0: [ 46  35  76 -27 -26 -24 -12 -20   7 -41   4  32  21  73  46 -34]
1: [ 41 -44  23 -14 101  -9  17   4  21 -16  14   7 -32 -73 -61  -1]
2: [ 77  14  30  -5  13 -40 -13 -30 -14 -49  -5 -22   5 -10  15 -28]
3: [-18  70  12  10  14 -26  16  -7  16  -7   8  -1 -25   0 -88  -6]
4: [   7 -104   15    0  -77   -7   29   11   92   85   27   36   28   -9  -10   45]
5: [ -2 -49 -19  -1  17 -25 -36 -36  35  -7  50 112  58 -35  26  -6]
6: [  4 -13  -1   6 -11 -49 -17 -40  -6  -5 -35  38 -47  -8 -58  27]
7: [ 41  55  12  26 -55  -9 -15 -15  11 -14  17 -18  -5  25  86  -5]
8: [ 31 -39 -37 -19 -10 -63 -13 -45  18 -21 -39 -25 -18 -18   9  23]
9: [112 -40  11  -2  61  23   5  14  27 -28   1 -35 -15  19  65  61]
10: [ 28  -1   7  40  -6 -63  11 -30 -32 -68 -35   7  23   4 -55  48]
11: [ 11  41 -71 -35   7 -54   3 -30  13 -43 -31   3 -74  69 -20  45]
12: [-51 -58  16  -5  -1 -11 -17 -15 -61   3  -6   9  -4 -21 -18  18]
13: [  4 -39  33  12  -9   2   9   6 102  85  20  45  23  19   2  35]
14: [-40 -74 -26   7  -2  42   4  26  83  63  58  37  37 -28 -71  79]
15: [ 26 -16 -26   3 -56 -15 -10 -14 -28  25 -52 -45  -4  16  47 -59]
16: [  2  14  49 -29  -3  -5 -55 -33 -35 -18  -1 -46 -28 -27   7  53]
17: [ -69    7 -102  -54  101   10   64   43    6  -32   -2  -16  -45   19  -76   67]
18: [  6   7 -20 -13 -34 -29  20  -4  42 -21  56  49  32  -8 114  12]
19: [ 34  28   6 127  27 -48 -12 -33   0 -45 -26  -2 -45  81  -5  22]
20: [-31  10   8 -17  12   0  -4   0 -51   8  74  42  50 -24 -37  -1]
21: [-11  19   7 106   7 -40 -25 -38 -46   6 -10  27  70 -46  53 -50]
22: [ 35 -10  37  21   5   5  12   9  -3 -33 -35  -5   1  15  59  24]
23: [-19 -53  75 -11  18  43  44  50  -1   7 -10 -55  -2  13 -30   3]
24: [ -10 -127   49   -5   22   55   39   56  -15    7  -38   -5  -70  -25   -4  -39]
25: [-64 -12  47 -18 106   6  79  47  11 -18 -15   8 -48 -30  48 -48]
26: [ -7 -36  -9  11 -29  36  52  53 -73  59  85  27  36 -24   9  97]
27: [ 55  39  44  25  10   2 -22  -9  50  -7  81  42  45 -19   6 -29]
28: [ -56  -14 -127    2  -42   61   74   78   74    8  -11  -52  -18  -17    3    8]
29: [-24  51 -59  25  91 -14   2  -7 -11 -27 -57 -32   8   2   0 -22]
30: [ -34   39   17 -127   18    1   17   11  -45  -30  -37  -40  -24    7  -36  107]
31: [ 23  -9  33  -6  26 -89   1 -51  31 -49 -16  16 -27 -58   4  63]
32: [  3 -77 -23 -15 -61 -23 -53 -43 -41 -80 -74 -94 -68  65  52  -9]
33: [  16   18   22   -3   94    0   27   16  -17  -52 -101  -31  -57  -33  -25   55]
34: [-45  86 -53   7  42  34   3  21  79 -33   5 -59 -12 -38  17  -6]
35: [-58  51 -55  -9  28   9  74  50  -6 -22 -49 -27 -27 -45   3  13]
36: [-23 -24  62 -17  14  37  55  52 -42 -15   6 -20 -27 -23 -29  32]
37: [ 13  -7  35 109  14 -40  -4 -25  -1  24  63  89  95  12  -5 -64]
38: [ -37  -49 -120    3  -35  -82  -99 -105   -7  -17    7  -15  -22   15  -35   30]
39: [-12   5  16 127 -37  -8  -8 -11   1 -21  -3 -60 -54  31  23 -20]
40: [-26   8 -48 121 -89   1 -36 -20  26 -64 -29   9  -8  50  -5 -34]
41: [-10  -4  -9 -55  33 -35 -45 -46 -16   0 -17 -67   3 107  56  28]
42: [ 10 -17  13  -7 -44  51  89  82  19 -17 -14 -27 -30  -7  -4 -16]
43: [  0  62 -54  -2 -25  -2 -31 -20  62  -3  58  83  61 -28 -63 -52]
44: [-30  47 -45  -3  52 -15   2  -7 -26 -20 -33 -72 -42   2  63 -96]
45: [-33 -20  50   7  45  -8   1  -6 -69 -21 -35  -8  58   9   5 -28]
46: [-38   3 -26  -2  77 -57  -5 -36  17  24  30  42  70  13   9 -64]
47: [-12 -26  30  11   2 -76 -31 -61 -15  -5 -38  42  99 -37 -47  -5]
48: [-44 -16  96  13 -18  92  64  90  25  31 -15  -7 -37  13 -43 -10]
49: [-20  25   6  18  77  65  -1  35 -12 -46 -16 -17 -37 -42 -19 -11]
50: [-20 -51 -61  85 -45 -18  22   0  94  54  91  15  65 -21  50  27]
51: [  3 -30 -11  -1 -41  54 -30  14  -7 -46 -14  22  -6 -35 -15  11]
52: [-15  15 -14  84 -58 -38  -4 -23  -9 -39 -41 -48 -14 103  57   2]
53: [-52 -14   8  25  74 -14  15   0  -3 -28  27   9 -26 -14   4 -65]
54: [-24   2 -47  10 -29 -42 -20 -33 -40 -25 -37  46 -17  18  -7   6]
55: [ 13   9 -53  22   8  85  30  67  47  48 -23  73  14  13  30  -9]
56: [  8   4 -14  -3  12   6  85  52  49  -7  13 -28 -12 -34  64 -65]
57: [ 53  25  41   3 -14 -22 -33 -33 -50  -9   5 -43 -18  87  71 -50]

[ -62   23   20    1  -40   -2   45   24   -2  -21   44  109   85  -20 -101   35] 20 43 3
[ 31 -37   4  34  51 -11 -41 -29   3 -14 -39  39 -23  52 -55 -27] 6 54 19
[-47  55  48   0   6  31  44  45 -76 -11 -33  -6  18 -14  80 -49] 45 22 25
[  7  41 -14 -22  20 127  56 124  24  55   8  28  -7  -9  -1  43] 55 42 48
[-21   4   8 127   6 -28 -65 -54  21 -57 -20 -72 -36   5  19   5] 39 19 52
[-24  25   9 -78  -4  -9 -52 -35  25 -22 -51 -13 -23  43  82   4] 41 16 22
[-17 -38 -58  20 -76 -17  10  -5  52  93  27   2 -11 -16 -54  -1] 4 13 14
[ -6  33   8  16  -5 -19 -11 -17  34 -19 -28 -13 -28  57  11  20] 22 7 11
[-44  27  38 -51 -21  14 -17  -3  40  11  29  39  30 -52 -60  16] 20 3 51
[ 18  27  94  -3  -1   1 -23 -12  84  41  41  -7  80  -1  24  -2] 27 13 0
[ 25  30 -36  26 -13  45  33  47  70  90  60 -35 -22 -60   3 -24] 56 55 34
[ 84 -32  38 -34  -4   8  -1   3 -69 -40   5  16  63 -23   5 -15] 2 45 22
[ 26   9  21 -14  15 -29 -24 -30 -26 -38  -5 -42 -23  58  57 -13] 57 2 41
[ 45  14   1 -11 -23  83   1  49 -37 -39  -9 -15  48  -1  -5  40] 51 22 36
[ -9  -2 -85  -6 -20  14  62  44  97  44  18  11 -17 -15  28  46] 28 55 13
[ -8  18 -36   9  18 -46 -20 -36  69  -1 -14   1  35 -19  20 -58] 46 8 29
[-13   2  -6 -20   9  29  -3  15  -2  85  64  13 -12 -32 -13 -10] 20 12 13
[-17  65  11  46   4 -14 -25 -24 -74  35  50  54  27  -7  11  12] 20 21 54
[-46 -43  -2   7 -10   1 -15  -7   2  15  31  19  44 -13  25  22] 12 20 5
[  1  -3 -47  40  58 -38  43   1  13  91  11  52  22  -9   0 -81] 46 53 37
[ 48  13 -54 -34 -66  12  -1   5  -3 -32  14  56  42 -15  70  13] 18 7 51
[ -3 -49  -3 105  18 -63 -42 -60  17 -11 -61   2 -62 108  17  -8] 19 52 39
[-42   2 -29  18  44  33 -10  12 -20 -64 -27   1 -18 -33   0   4] 49 51 29
[ 61 -13  23 -32 -44  16 -10   3  -4 -40 -39 -26 -28  22  32  51] 22 16 51
[-40 -17 -33 -16  31   8 -18  -4 -23  40  37  32  45 -41 -52 -28] 20 12 46
[-16 -54 -75   8 -69  81  -5  42  29  67 114   0   2   8 -52  16] 14 26 4
[-31  -3 -85   6  -8  54   8  35  48 -16 -25 -26 -42  30 -32  20] 28 51 35
[-46 -12  21 -21  -6 -26 -13 -25  -9  -5  -1 -21   0 -18   4 -15] 12 16 45
[ 20 -28 -37  10 -32 -22   1 -14  47  38 104  19   4   0 -86 -63] 43 27 20
[ 11  75  32   5  51 -25  -8 -18 -58 -28 -63 -22 -41 -32 -61 -43] 3 29 33
[ 35 -60  35 -21   0 -17  25   3 -33 -32 -37  33 -26  21  44 -13] 22 2 12
[  27   -2  -64   25   20 -104   22  -48   -9   63   50  -23   32   35  -22  -29] 46 8 54
[ 50 -47  13  37  -8  11  11  13 -33 -35 -61 -90 -79  -8  72  49] 22 9 32
[  12   48  -35 -119   10   12   -1    5   -2  -27  -30  -17   15   89   57   53] 41 30 11
[-38  24  26 -15  17 -28  -6 -19 -27 -65 -17   8 -29 -66  -6 -38] 53 12 49
[-39  -3  46  41  51 -13  21   3 -35 -26 -33  64  37 -12 -17 -43] 45 53 12
[ -7  37  58 -16 -62  35   8  26  57  95  54 -38  -6 -30  23  -6] 13 7 27
[ -4  14  16  63 -45 -11 -11 -12 -21 -44 -18  17   5  21 -38  25] 10 54 6
[  0  22 -23   8 -37 -22  42  11  38  64  59  -9 -19 -20 -24 -14] 3 13 56
[-47  -5  -1   9  38 -42  -1 -25  -4 -31 -18  19 -69  -4 -51  17] 6 3 54
[  1  21   8 -10   1   2 -24 -12  77 -12 -13   9  68  -7 -13 -31] 27 43 46
[  2 -29 -19  15 -15  38  -2  20 -16   3  23  57  15 -15  31  65] 51 26 22
[  1 -82 -28   5  17  10  11  12 -26  45  85  71  59 -20 -71 -25] 20 5 14
[ 35   8  10  -2 -23 -21  13  -5 -45  33  41  25  97 -14 -23 -45] 20 27 37
[  7  41 -36 -34  -8  99  83 105 -18  20  -1 -46 -21 -54 -27 -29] 42 35 36
[-26  24 -67 -18  78  54  72  72 -20  -6 -32 -22 -20 -18  35 -44] 35 56 49
[-29  38 -25   2 -19 -19  12  -4 -10 -24   2 -12   6  -7 -37 -32] 3 54 20
[  7  60  55  -7  17   5 -39 -20 -70  30  50  93   3   5  19   0] 20 27 0
[ 30   5  19  -8 -44  -1  30  17   1 -29 -41 -12 -25   3  -2  22] 22 51 42
[ -7 -23  25 114 -51  17 -84 -38  -5  -8  24 -86   4 -29  -9  13] 39 16 40
[-60  11  33 -40 -51  14 -70 -33  16 -11 -33 -42 -45  48  27  12] 16 41 7
[ 31  33  43  -6 -38  32 -16   9  -6 -40 -48 -29   0  37  54  49] 22 7 16
[ 27  -8  33  15  19  -8   6   0  10 -31 -34 -30 -49  94  17  34] 22 19 41
[-41 -53 -11 -40 -35  -1 -90 -51 -21   5  15   8 -10 -40 -36  -3] 12 51 6
[-19  30 -95  -8  77  -5  -1  -4 -38  -6 -73 -27 -17 -17  -5  26] 29 35 33
[-34   6  13 -33  28  -9  96  50 127  56   1 -69   1 -21   2  24] 56 13 42
[-36  30   4 -46   0  -9   1  -4 -49 -16 -25   6 -55 -17  39  69] 16 30 12
[ -12   18  -25 -115    0  -17   18    1  -34  -36  -10  -32  -58   -1  -30   29] 30 11 16
[-42  -7  20  22  15 -13 -53 -37 -24  -5   7   7  36 -42 -46  28] 12 20 47
[ 55 -74  29 -28 -70  43  88  76   9  10 -16  -6 -54 -31   4  10] 42 24 36
[-52 -33  22   4 -33 -23  14  -4  45  71  40  62   2  23 -14 -49] 13 4 46
[-56  31 -14  15   6  11  18  16   1 -30 -30 -37  10 -42 -25  16] 35 49 3
[ 52 -25   8  14 -24  22  46  39 -73 -51 -26  15   0  48  29   4] 22 42 51
[-27  43 -30 -25  21  10  58  39  17  78  46 -35  54  -6  32 -41] 56 46 20
[ -6  24 -24  -8  93  20 -13   4   0 -29  -6 -14 -42   1  -5  29] 49 29 33
[ -8  15  -1  34  22  27 125  86  44  21 -48 -15 -22  30 -67 -59] 42 48 56
[-51 -10 -19   0   2   9  10  12 -14  81  50  -7  35 -21  19 -18] 20 12 46
[-37 -43  18 -18  25 -20 -23 -25 -54  31  42  47  70   4 -47 -45] 20 12 46
[-67  34 -44 -23 -12 -15 -26 -24 -59  29  21  84  62  -9  -2 -25] 20 54 46
[  7  20  13 -53 -16  25 -42  -9 -59 -36 -26 -15 -32   6  20   5] 16 51 22
[-27   3  20  96  54  -7   8   0 -15 -30 -12 -36   2  88  22  95] 19 22 52
[  0 -33  -5   5 -11  71  64  76  40  16 -29 -26 -20 -32 -19  -4] 42 23 48
[ -8  51 -34  31  16   5 -11  -4 -55 -53  -8 -54 -49 127  12  10] 52 11 19
[-29 -50 -36  19 -24 -38 -49 -50 -31 -30 -64 -13  26  29 -29 -41] 54 12 8
[-30  -1  49  -3   2  28  52  45 -53 -27  -3 -28 -51  -9  18  12] 36 23 42
[ 33  35   0   6  47  20 -49 -17  30 -36 -32 -39 -61  78 -35  14] 11 19 3
[ 46 -55 -22   9 -44  23 -26  -2  -9 -23 -57 -20  -7  12  57  73] 22 8 51
[ 38   3  60 -18 -49 -79 -64 -83  -2  -4  30  20  15 -67  -1 -88] 2 47 27
[ -34 -100    6 -127   22  -19  -38  -32   12   -1  -42  -43   18   21   79   61] 41 8 16
[-59  42  -6 -11 -30  50 -28  13 -12  -5  34   4  50   4  15   4] 20 51 12
[   2   30 -124   -3    5   93  109  115   34   25  -21  -44   31    8  -51   29] 28 35 42
[ 16  23 -46   0 -47 -34 -37 -42 -63 -20 -17  10 -10 -42  17  18] 54 8 6
[-24  20  28  24 -51  -1 -67 -38 -18 -48 -43 -19  15   7  -2  63] 16 54 51
[-69 -36 -41  -6 -15   3  46  27  44  58  18   2   1  13 -50 -82] 53 56 42
[-95  24   6 -13  -6  28   1  17 -16  55  46  -1  57 -43 -16 -16] 20 12 45
[ 10  22  13  -7 -16  -8   2  -2  22  10 -66 -11 -16  31  94  88] 22 7 8
[ 19 -43 -50 -23  57   4 -59 -32  29  37  44  30  41 -24   5  10] 5 46 20
[ 33  26  14  38   7   3  16  10   0 -24 -35 -16   1  29   7 -37] 22 2 15
[-39  15  37  -7 -48   8 -33 -13  10  52  55  11  37 -77  -2 -32] 20 27 12
[-50 -85 -12  14  66  46  93  80  90  60 -34  13  -5 -13 -92  81] 14 23 13
[-28  47 -51 -35  22  13  16  15 -44 -31 -67  -6 -47 -33  34  10] 35 29 49
